Rotation paths and how fast each direction turns (degrees each step)
Each turn is a multiple of 5 degrees from 10 to 175, or 0.
Each row of a path follows its step; steps can be skipped.
Path 1:
step 0: 1.6, 26.0, 9.5, 48.9, 35.8, 43.3, -21.7, -16.3, 31.4, 10.7, -1.2, 25.2, 16.0, 14.1, 9.7, 29.9, -28.6, -41.6, -16.1, -27.0, -17.2, -14.5, -23.3, -9.0, -6.6, -12.2, -12.1, 8.6, -34.7, 33.5, 3.6, 15.8, -2.1, 5.9, -22.5, 9.5, -33.6, 8.4
step 1: 17.8, 13.1, -3.2, 42.2, 24.9, 33.2, -67.1, -24.9, -12.4, 0.6, -3.4, 8.2, 6.1, -19.5, -25.7, -16.5, 7.7, -23.8, -26.3, -34.9, -0.1, 34.2, 40.0, 26.3, -1.4, 8.4, -31.3, -29.0, -23.5, -3.9, -17.2, 4.5, -22.6, -1.1, 7.4, 2.4, 8.1, -7.3
step 2: -3.7, 6.5, 8.4, 42.6, 30.5, 4.3, -20.6, -6.6, 13.4, -27.8, -12.4, 62.7, -6.2, 20.8, 5.2, -10.8, -4.9, -19.5, -16.5, -1.9, -35.3, 43.6, -8.7, -11.1, 44.1, -35.4, -26.4, 10.9, 11.1, -21.5, -6.2, -18.5, -1.4, 14.7, 3.1, 31.6, -19.8, -14.9
step 3: 22.6, 10.2, 2.9, 35.9, 17.2, 53.4, 2.6, -18.8, 42.0, -9.2, 8.1, 10.1, 25.8, -46.0, -1.2, -3.4, -12.2, -43.7, 5.4, -14.6, 30.4, 34.1, 3.2, 2.6, 15.3, -9.9, -12.3, 25.7, -10.4, 8.3, 10.9, 38.4, 9.7, 6.6, -13.2, 39.3, -11.5, -13.3
step 4: 10.7, -2.7, 19.6, 48.4, 20.4, 30.5, -14.5, -1.5, -2.8, -48.2, 30.1, 31.7, 31.2, 2.4, -35.0, -5.0, 7.7, -2.3, -24.9, -41.0, 5.1, 14.9, 12.9, 37.8, 29.7, 2.9, -8.6, -6.7, 2.4, -11.1, -3.6, -19.8, 2.0, -17.7, 9.8, 16.1, 22.5, 43.8
step 6: 38.9, -1.5, 9.0, 47.0, 23.8, -3.3, -16.3, -26.9, 26.8, -7.9, 1.7, -8.8, 11.7, -14.3, -43.2, 4.4, -11.1, -29.2, -13.4, -23.5, 32.3, -23.1, 4.3, -18.3, 29.4, 8.5, -12.0, -11.9, 22.5, -23.7, 29.0, 31.4, 2.4, -6.4, -24.0, 36.3, -34.2, 23.2
step 7: 19.8, 23.3, -4.5, 43.5, 24.3, -4.8, 27.7, -15.5, -4.7, -42.1, -20.1, -4.3, 9.6, 19.1, -21.8, -8.7, 14.8, 2.5, -24.0, -42.2, 9.6, 26.1, 55.4, 27.2, -1.8, -44.8, -15.4, -5.1, 10.8, -20.5, 26.5, -4.6, 19.5, -5.9, 29.4, 4.7, -0.7, 8.7
step 10: -4.2, 12.9, -12.3, 36.3, -16.3, -5.2, -37.3, -32.2, -20.1, -38.7, -45.5, -10.1, 27.2, 35.5, -13.2, 9.7, -24.5, -18.8, -17.6, -42.3, -29.5, 0.2, 43.7, 15.8, 6.8, -19.0, -23.1, 1.1, -24.2, -18.3, -10.2, -20.7, -4.3, 11.5, 8.2, 1.3, -21.0, 16.7
step 11: -27.6, -25.8, -19.8, 16.5, 8.2, 10.2, -20.4, -18.0, 60.0, 9.3, -53.2, 10.1, -30.7, 0.5, -13.1, -15.1, -34.9, -23.6, -26.9, 3.0, 2.5, 25.7, 8.6, 19.8, -0.6, -24.5, -22.0, 2.6, 0.5, -25.2, 4.6, 7.5, -1.2, 0.5, 2.8, 42.6, -40.0, -6.9
Speeds:
-5.0, 1.4, -6.0, -3.1, -10.1, 5.5, 8.2, 8.6, -7.9, 0.0, -11.6, 14.1, -8.0, 2.8, 6.3, 0.5, -4.7, -6.7, 6.3, 6.1, -6.9, 8.0, 6.5, -2.5, 12.4, -9.2, -5.2, -17.0, 1.0, -11.5, -9.5, -5.8, 7.9, -7.9, 3.4, -9.3, -0.2, 10.6 | 125
8.8, -3.3, -7.2, 10.7, 13.7, -2.1, -0.8, 3.6, 3.9, 7.5, -1.8, -8.9, 16.7, -6.4, 13.1, 1.4, -6.5, 3.6, 7.7, 1.6, -8.5, 2.2, 14.1, 7.8, -4.9, -2.8, 14.2, 0.6, -2.2, -5.9, -0.6, -6.5, 1.7, 0.7, -13.3, -5.6, 3.3, 14.1 | 115
-2.6, -8.2, -0.9, -7.0, -6.6, 5.5, -6.8, 5.9, -11.3, -4.9, -8.8, -0.7, 11.4, -5.5, 2.5, -8.4, 8.3, 12.3, -14.1, -17.2, -11.0, 3.9, -2.3, 11.2, -10.0, -7.4, -4.3, -4.4, 6.8, -3.8, 6.3, -6.3, -12.3, -4.4, 8.1, -0.6, 3.4, 0.7 | 120
-13.1, -16.9, 0.5, -8.5, -3.8, 9.2, -5.8, 6.1, 5.2, -11.1, 0.0, -2.4, 4.0, -8.1, -1.4, -2.4, 0.7, -11.2, 1.2, -0.8, 2.3, 7.0, 3.8, -1.1, 17.1, 6.4, 13.0, 10.5, 5.2, 1.6, -4.2, -8.2, 4.4, 10.2, -0.3, 13.3, 11.5, 2.7 | 40
-4.1, -3.2, -4.3, -3.3, -4.2, 10.1, 8.9, -5.6, 9.5, 13.2, -9.4, -3.7, 12.0, 5.8, -9.0, -1.3, -2.6, -8.7, -9.8, 10.2, -5.9, 3.5, -17.6, -6.1, 3.0, -14.7, 10.9, 5.0, 0.6, -2.6, 0.8, 10.0, -11.5, -3.1, -7.7, -6.0, -1.2, -1.8 | 130
5.2, 6.6, -7.5, 3.2, -8.6, -10.3, 4.5, 9.5, 5.4, -7.4, -2.2, -9.1, 13.4, 11.1, 0.9, -2.9, -5.9, 3.2, -2.5, 0.0, 15.4, 4.7, -0.4, -8.8, 2.3, 9.0, 2.1, 3.0, 10.5, -11.8, 9.2, 9.1, 1.6, -3.7, 18.0, 1.3, 1.3, 12.2 | 25
Path 2:
step 0: -0.2, -6.1, 10.3, 31.5, -0.3, -6.6, 21.1, 9.0, -2.4, -4.7, -40.3, -6.4, 19.3, 7.1, 0.1, 7.8, -20.6, 16.5, 9.2, 3.2, -8.0, -19.6, -36.3, -36.4, -9.7, 40.7, -46.1, 4.5, 6.1, 23.6, -7.9, -24.3, 14.2, -15.1, -10.6, 35.4, -36.8, -21.6
step 2: 4.2, -15.4, 18.9, 25.8, 30.0, 8.9, 6.4, -11.6, -26.3, -9.1, -6.5, -1.9, 6.6, -1.3, -12.7, 2.5, 16.7, 1.9, -2.6, 6.9, -21.6, -0.7, 16.3, -52.1, -15.8, 44.5, -34.9, 1.8, 37.1, 11.9, 29.0, 8.2, 0.7, -25.5, 7.2, 48.1, -21.2, -0.5
step 3: -7.2, -40.6, 11.7, 3.8, 11.6, -21.2, 31.1, 18.6, -19.0, 19.2, 5.2, 39.6, 0.8, 28.3, -29.8, -13.7, 12.8, -16.7, 3.7, 15.8, 7.6, 3.2, -24.7, -46.1, 15.8, 41.7, -9.0, -16.5, -22.0, 12.7, -12.4, -8.4, -7.1, -23.0, -16.2, 27.3, -16.3, 19.4
step 4: -8.9, -17.0, 16.5, 22.5, 33.8, -0.1, 46.3, -1.1, -8.5, -31.4, 2.3, 35.5, -7.5, 3.6, 6.2, 39.2, 7.8, 6.7, -22.1, -13.8, -42.5, 21.8, -1.4, -37.8, -14.3, 13.4, 0.0, 12.4, 2.1, -8.8, -5.2, 10.8, 7.9, -28.7, -7.9, 39.4, -7.6, 24.3
step 5: 11.0, -32.4, 2.0, -15.5, 9.7, -16.6, 16.0, 5.7, -21.4, -23.0, -31.0, 56.0, 28.6, 10.0, -6.8, 14.9, -1.8, 6.3, 5.1, 24.0, 11.8, -1.7, -22.8, -44.0, -15.1, 3.2, -21.5, -17.7, 11.5, 13.1, -17.9, -28.4, 22.0, -14.4, 9.7, 31.0, -32.6, -10.4
step 6: -3.5, -35.2, 33.5, 8.8, 26.1, -24.3, 41.3, 1.1, -14.2, 5.4, -12.4, 33.9, 26.2, -4.2, 10.2, 2.3, -11.8, 3.3, -1.6, 13.2, 10.8, 18.9, 17.9, -37.0, -31.8, -8.7, -1.5, 20.3, -12.2, -19.2, -17.9, 28.6, -16.1, 11.1, 5.8, 37.9, -1.4, 38.8
step 7: -4.5, -23.1, 24.0, 15.3, 4.9, 16.0, -11.8, 2.8, -38.9, -21.6, -7.7, 20.3, 4.6, 2.7, -0.9, 3.4, -13.4, -26.0, 15.2, 21.5, -19.6, -6.0, 20.7, -64.3, -43.2, -5.2, -2.3, -8.2, 33.0, 17.0, -16.2, -20.6, 5.4, -21.9, 20.1, 22.3, -7.6, 13.2
step 9: -10.6, -26.9, 42.1, 33.6, -7.9, 1.7, 28.5, 13.2, -20.2, -29.9, -12.0, -1.5, -1.3, 8.7, 46.3, 18.2, -24.0, -5.9, 8.0, 12.3, -44.2, 23.7, 2.5, -16.1, -36.2, -0.7, 13.1, 8.3, 0.2, 12.1, -9.4, -10.1, 22.6, -18.2, -10.7, 35.5, 3.8, -5.1
step 11: -14.6, -20.2, 30.1, 47.6, 7.5, -3.8, 19.9, 13.7, -11.2, 14.6, -23.1, 23.0, 7.4, -6.7, 30.1, -27.9, -18.9, -0.1, 32.2, 3.1, -14.2, 33.5, 15.8, -10.5, -37.9, 28.7, -18.9, 20.2, -18.5, 11.3, 13.9, 18.8, -19.7, 7.2, -2.6, 32.6, -6.7, -0.7
Speeds:
1.9, 6.0, -3.2, 17.3, -3.6, 4.2, -7.7, 3.2, -3.5, 2.2, -4.6, 16.7, -3.7, 13.9, 14.0, -11.3, 0.9, -5.3, 0.5, 6.3, 6.3, 19.5, 8.7, 11.8, -1.3, -14.0, 2.3, -1.3, 1.0, -0.5, 1.0, -3.9, 3.4, -3.9, 4.9, 2.4, 5.2, -1.3 | 10
-2.4, 7.5, 13.4, -0.8, 10.7, -13.7, 2.0, 2.2, 14.0, 8.7, 5.4, 6.9, 0.7, 7.0, 0.5, -4.5, 1.3, 4.1, 11.5, 11.4, 1.6, -10.4, -2.7, 10.3, 2.0, 5.9, -15.7, -3.5, -7.3, 0.1, 0.2, -15.7, 3.5, 4.8, 11.4, -3.5, -4.7, 5.7 | 140
-8.7, -7.8, 2.4, -10.5, 7.6, 5.1, 6.5, 3.7, 11.2, -2.8, -4.9, -3.3, -17.4, 7.7, 12.2, -3.7, -4.8, -0.6, 9.6, 0.1, -0.5, 2.0, 5.0, -8.1, 10.6, 6.0, 10.6, 11.7, -6.3, -10.7, -5.6, 3.0, 1.5, 7.4, 4.8, 6.7, 17.1, -1.1 | 140
-9.5, 3.2, -3.1, 4.7, 7.8, -5.0, -4.5, 5.9, -1.4, 8.1, -3.2, -1.7, -13.0, -1.5, -8.5, -8.7, -1.3, -13.8, 2.4, -16.4, -11.4, 1.6, 8.6, -12.6, 3.6, -3.0, 1.4, -8.1, -5.9, 2.8, 3.3, -12.6, -9.0, -10.8, -4.9, -12.0, -1.4, 11.5 | 80
6.5, -3.9, 1.4, -16.5, 4.3, 3.1, 1.7, 5.6, 1.3, -3.5, -1.4, 13.7, 2.2, 6.2, -7.4, 5.4, -6.1, 7.2, -9.1, -3.7, 6.8, -2.8, 5.4, -5.2, -11.9, -15.6, 9.4, 5.5, 5.8, -2.8, -8.3, -4.1, 4.6, 1.1, 11.5, -11.4, -3.5, 19.0 | 35
4.7, -15.1, -7.2, 3.9, -5.0, -6.9, -2.9, 17.1, 6.7, 5.6, -11.8, -3.9, -1.8, -2.4, -5.2, -10.5, 3.1, 5.5, -6.6, -7.1, 8.4, 6.5, -12.1, -5.7, -5.8, 3.0, -6.7, -6.6, -2.1, 6.8, 12.4, 0.4, 10.4, 16.4, 4.4, 0.9, 8.2, 2.6 | 135
